Each path is a new rotation, seen through one point. The rows after it are directions, each followed by how far the rotation turns it, in deg/step (0 if it stays put).
Each turn is a multiple of 5 degrees from 10 to 175, or 0.
Each row of a path follows its step; steps can be skipped.
path 1
step 0: [ 1.84  0.85 -0.94  0.28 -0.51  3.08  1.70 -1.03  4.35  0.54 -0.10  0.60
 -0.31  1.49 -1.19  1.52  2.72 -2.15 -0.47  1.26 -0.72  1.61  1.54 -0.72
 -3.18  2.93 -0.61  0.29 -0.24 -2.64 -1.14  1.01  0.94  2.31 -0.01 -0.60
  0.68 -0.61 -1.33  0.00  2.02 -1.30]
step 1: [-1.63  0.42 -0.25 -1.46 -3.75  0.62  0.85  0.24 -0.56 -3.32  2.23 -0.65
  2.12  1.91 -1.11  1.32  2.46 -1.46 -0.61 -0.99 -0.98  0.10  2.10 -0.86
  2.54  0.80 -3.77  0.35  0.80  1.96 -1.16  0.08  2.65  1.28  0.49 -0.88
  0.33  0.56 -2.36  1.34 -0.10 -0.18]
step 2: [-0.12  1.88  1.66 -0.81 -2.43  1.14  2.22  0.99 -1.13  1.23 -0.76  3.82
 -3.87  1.63 -3.51  1.57  2.80  1.27  0.88  0.59 -0.65  1.02  2.20 -2.03
 -0.96  1.24 -0.45  0.21 -1.06  1.29 -0.75  0.56  0.76  0.49  0.30 -1.04
 -1.31 -0.12  1.43 -1.14  0.80  1.11]
step 3: [ 0.24  1.31 -1.52  2.46 -2.91  3.60  2.18  0.57 -0.21 -2.07  0.28  1.72
  0.35  1.61 -1.70  1.53  0.39 -0.35 -0.52  1.53 -0.15  1.24 -0.40  0.29
  0.62 -1.66 -0.74  0.17 -1.14 -2.46  0.77  2.08  0.80 -0.37 -1.18 -1.16
  1.86  1.04 -0.89  3.49 -2.71  2.59]
step 4: [-2.00  0.21  0.88  0.69 -0.78  3.61  3.32 -1.77  0.21 -0.36  0.10  0.79
 -1.27  0.77  0.68 -0.45  0.42 -1.56 -0.22 -2.07  1.21  1.05  0.91 -1.66
 -1.18  2.26  0.23  1.88  2.64  0.56 -4.46  0.03  1.00  1.22 -1.71  0.32
 -1.54 -0.86 -0.17  1.46  0.11  3.16]
step 5: [-0.41 -1.92 -2.13  1.24 -0.70  3.41  0.42 -2.31  0.57  0.22 -0.28 -0.97
 -0.18  1.29 -2.63  2.58  1.31  2.09  0.12 -0.72  0.06  0.28  4.54  0.00
 -0.80  1.16 -1.83  2.05 -1.22  0.95  1.66  0.37  1.70  0.32 -1.43 -0.52
  2.72 -0.17 -0.84  1.38  2.46  0.46]
step 6: [-0.41 -0.76 -0.65 -0.38 -2.75  0.24  1.26  0.56  2.19 -0.09  0.94  2.00
  0.23  3.23 -1.91  1.08  1.63 -2.72  0.13  0.10 -1.39  0.88 -0.76  0.20
 -0.31  4.00  1.28  0.19 -0.20 -0.32 -0.17  0.49  3.48  1.88 -2.58 -2.27
 -2.26 -0.45 -0.57  1.87  0.51 -1.85]
step 7: [ 2.42  1.14  0.06 -0.37 -2.54  1.61  1.57 -0.55  0.10 -1.24  1.44  1.81
 -2.54  1.62  0.40  3.18  3.53 -0.74 -1.63 -1.33 -1.21  0.85  1.62 -1.19
  1.81 -0.68 -3.13  0.27  0.29 -0.35 -1.80  0.14 -0.17  3.57  1.46  0.40
  2.21  0.55 -1.10  0.23  0.92  0.05]
step 8: [-2.74  2.15  1.04 -0.58 -2.32  0.67  3.73  0.74 -0.25 -1.49  0.35  1.41
 -0.49  2.03 -4.36  1.21  0.72  0.35 -0.08 -0.95 -1.21 -0.66  2.71 -0.39
 -2.38  0.74 -0.48 -1.62  1.07  1.67  0.14 -0.26  1.07 -1.26  0.92 -0.94
 -0.31  0.65 -0.43  2.19 -2.27  1.91]
step 9: [-0.01 -0.37  1.71  2.81 -3.80  3.99  2.30 -2.19 -0.12  0.58 -0.80  0.52
 -2.17  1.54 -1.40 -0.24  1.83  0.55  0.28  3.08  1.98  2.11 -0.50 -1.01
  0.65  1.13 -1.10  2.04 -2.19 -1.23 -1.05  1.62  0.11  0.16  0.11 -0.02
 -0.02 -0.08  0.66  1.64 -1.25  0.43]
Speeds:
[-0.32 -0.47 -0.74  0.57  0.50 -0.83 -0.27  0.34  0.32 -0.95 -0.01  0.71
  0.03  0.75  0.23 -0.47  0.08  0.51  0.21  0.66  0.25 -0.24  0.01  0.32
 -0.04 -0.91  0.47  0.36 -0.08  0.00 -0.83 -0.71 -0.24 -0.67  0.54  0.54
 -0.05 -1.13 -0.15 -0.30  0.35 -0.44]	0
[ 0.02 -0.94 -0.32  0.48  0.70 -0.21  0.59 -0.54  0.34  0.18  0.39  0.06
 -0.97  0.50  0.63  0.88 -0.29 -0.27 -0.69 -0.61 -0.71 -0.60 -0.38  0.93
 -0.13  0.10  0.50  0.33 -0.12  0.86  0.59 -0.40  0.08  0.55 -0.17  0.34
  0.00  0.24  0.43  0.67 -0.17 -0.20]	45
[-0.89 -0.77  0.01  0.03  0.00  0.49  0.02 -0.02 -0.12  0.06 -0.73 -0.84
 -0.39  0.11  0.54 -0.46  0.58  0.84 -0.49 -0.49 -0.06  0.45  0.09  0.39
 -0.22  0.09  0.74  0.38  0.11 -1.22 -0.47  0.24 -0.19 -0.77  0.37 -0.29
  0.11  0.36  0.58  0.29 -0.86  0.84]	65
[-0.74  0.11  0.39  0.24 -0.67 -0.07 -0.12 -0.31  0.08 -0.21 -0.07 -0.22
 -0.06 -0.41  0.99  0.56 -0.29 -0.33 -0.08 -0.15  0.76  0.31 -0.35  0.50
  1.27  0.08  0.11  0.13  0.15  0.46 -0.49  1.13  0.01  0.63  0.60 -0.66
 -0.45 -1.27 -0.21  0.07 -0.27 -0.37]	130
[-0.47  0.64 -1.16 -0.01 -0.32  0.60  0.13 -0.13 -0.32  0.37  0.76  0.12
  0.56  0.08  0.09 -0.81  0.18  0.05  0.87 -0.88 -0.39 -0.07 -0.58  0.24
 -0.08 -0.20 -0.05 -0.63  0.54  0.29  0.01 -0.31  0.15 -0.33  0.50 -0.57
 -0.61 -0.08  1.13  0.83  0.30 -0.60]	160
[-0.15 -0.07 -0.11 -0.89  1.18  0.10  0.44 -0.03 -0.06 -0.83 -0.38 -0.46
 -0.41  0.20  0.69  0.17 -0.27 -0.07  0.19 -0.23  0.24  0.04  0.12 -0.25
 -0.30 -0.05 -1.79 -0.16  1.46  0.18 -0.39 -0.50  0.05  0.12  0.30 -0.26
  0.08 -0.02 -0.38  0.12 -0.27  0.17]	110
[-0.95 -0.12 -0.61 -0.89  0.23 -0.26 -0.54  0.25  0.41  0.13  0.37 -0.99
  0.33 -0.33 -0.14  0.44  0.64 -0.17 -0.12  0.03 -0.01  1.08  0.22  0.61
 -0.22  0.24  0.12  0.51 -0.02 -0.53 -0.04 -0.53  0.62  0.88 -0.68  0.26
  0.16 -0.10  0.08 -0.37  0.92 -0.91]	65
